rotation steps, each row followed by its count of steps:
The counts run from 0 to 312.
[ 87 149 145 150 107 160 157 112 128  97 143 113 109  79 164 150 128 107
 106 122 109 145 149 150 145 121 151 101  83 136 154  79 169]	255
[ 99 139 153 132 113 186 147 105 109 106 100 116 122 107 179 171 132 103
 123  96 110 141 135 159 136 124 119  97  95 128 163  75 143]	88
[ 99 156 139 119 101 170 123  96 133 106 142 128 125 103 161 168 114  83
 104 114  98 140 145 158 160 111  90 128 104 130 165  74 149]	86
[ 86 147 152 112 119 128 144  65 120 122  95  94 109 130 177 178 123 106
 127  91 123 120 136 150 128  92 111 106 103 138 149 104 166]	165
[ 93 141 135 120 112 120 127  76 147 101 116  94  98 141 146 180 130  99
 107 133 124 125 154 168 155 107 128 123 110 147 163  78 168]	308
[110 135 134 135  92 136 153 116 114  84 124 106 116  71 148 153 130  99
  86 118 103 125 142 163 161  91 126 104  81 129 160  92 154]	158
[ 76 155 147 122  90 135 137  99 140  97 163 119 134 118 156 162  91  99
 115 104  85 135 152 138 139 105 114 146  94 139 138  80 172]	223
[100 129 140 128 102 133 147  92 122  90 117  97 116 162 149 188 130  95
 123 115  90 128 150 156 156 119 118 136  97 149 142  66 159]	44
[ 87 135 158 113 112 124 172  84 124 105 119 104  95 139 148 173 135  91
 121  99 111 107 163 159 145 121  96 109 100 144 152  90 152]	140
[115 127 148 121  88 155 132 118 107  80 113 119 141  99 154 165 116  97
  96  98  85 131 138 163 154  95 101 123  98 120 156  76 135]	61
[ 95 152 137 142 102 138 139 111 112 102 122  86 130  83 167 162 110 121
 107 109  88 144 138 132 145  72 146 117  79 133 129  97 169]	21
[107 131 153 125  90 139 158 109  97  83 104 112 131  88 173 153 116 115
 104  87  97 127 121 159 130  87 120 103  86 123 147  99 149]	189
[ 72 136 164 111  85 139 137 119 136 102 138  93 137 109 150 162  89 113
 110  93  90 129 182 132 130 101 130 127  93 134 144  84 143]	249
[ 73 147 161 117  96 123 140 105 144 101 161 113 126 118 146 157  91 105
 112 105  84 131 168 135 137 102 116 139  97 139 135  78 164]	96
[ 85 156 132 124  91 131 123  94 140 110 130  79 132  93 164 167  99 117
 101 118 115 135 154 136 138  76 147 121  92 137 152 100 171]	305
[ 99 139 141 138 101 175 116 123 125  95 123 101 133  90 165 163 114 112
 100 122  93 158 149 152 151 105 151 116  93 128 156  64 152]	229
[ 78 138 155 112 114 117 123  91 153 109 127  82 106 138 140 175 107 106
 109 118 103 125 182 147 148  97 131 127 111 146 148  74 157]	278
[ 83 139 168 114 121 132 118 106 136 116 117  84 120 126 144 173  97 111
 115 101  82 139 178 132 147  85 117 127 108 141 132  74 146]	121
[108 149 145 136 126 123 137  94 128  98 128 112  94  95 139 159 134  87
  94 131  90 140 139 165 175  88 107 118 101 141 144  78 171]	4
[ 89 141 159 112 106 105 124  81 151  91 136 127 114 118 153 152  99 106
  98 116 102 133 134 167 133  82 118 135 116 136 147  76 180]	207
[114 131 156 128 128 113 147  87 112  87 105 120 102 112 150 161 128  96
 101 106  87 132 118 170 153  79  97 118 107 136 137  83 166]	34
[ 94 135 154 140 119 175 132 112 123 103 109 103 111  87 173 156 128 114
 109 117 112 153 146 155 141 112 157  95  92 131 159  70 157]	103
[ 95 149 139 144 105 172 122 119 133 101 135 106 125  82 161 160 116 105
 100 128  99 155 155 148 156 107 144 113  94 133 154  68 157]	102
[ 85 140 170 111 116 119 148  81 145  99 139 136  98 124 150 152 115  93
 107 105 111 123 146 171 134 113  95 123 113 140 160  80 169]	237
[ 85 142 162 110  93 121 126  96 148  91 147 129 124  92 154 142  89 107
  89 108 101 133 144 160 130  85 114 128 107 130 158  84 164]	81
[ 81 136 156 108  85 147 160 101 132 105 129 106 119  95 157 156 113 104
 103  90 123 110 172 154 131 115 111 101  91 129 173 104 137]	265
[ 84 152 151 117  87 150 157 105 132 101 156 123 122  84 152 149 109  90
  97  98 105 121 158 153 142 110  94 116  91 130 163  97 152]	112
[103 140 154 140 124 137 156 101 113  99 105 105  97  73 167 147 135 108
 101 110 114 134 131 161 143  91 136  84  89 132 150  96 166]	286
[ 91 151 160 131 138 137 125  97 118 116 120  94 108 112 149 171 111 101
 117 106  71 147 153 131 156  81 106 123 107 144 117  78 165]	273
[101 141 153 134 129 143 142  89 112 110  88  96 103  85 179 159 131 109
 107 101 121 137 130 159 140  85 128  86  95 130 155  99 163]	7
[102 147 161 134 139 141 107 101 137 105 120 107 103  92 146 160 113  99
  94 125  91 155 150 161 162  83 120 118 115 138 146  64 166]	258
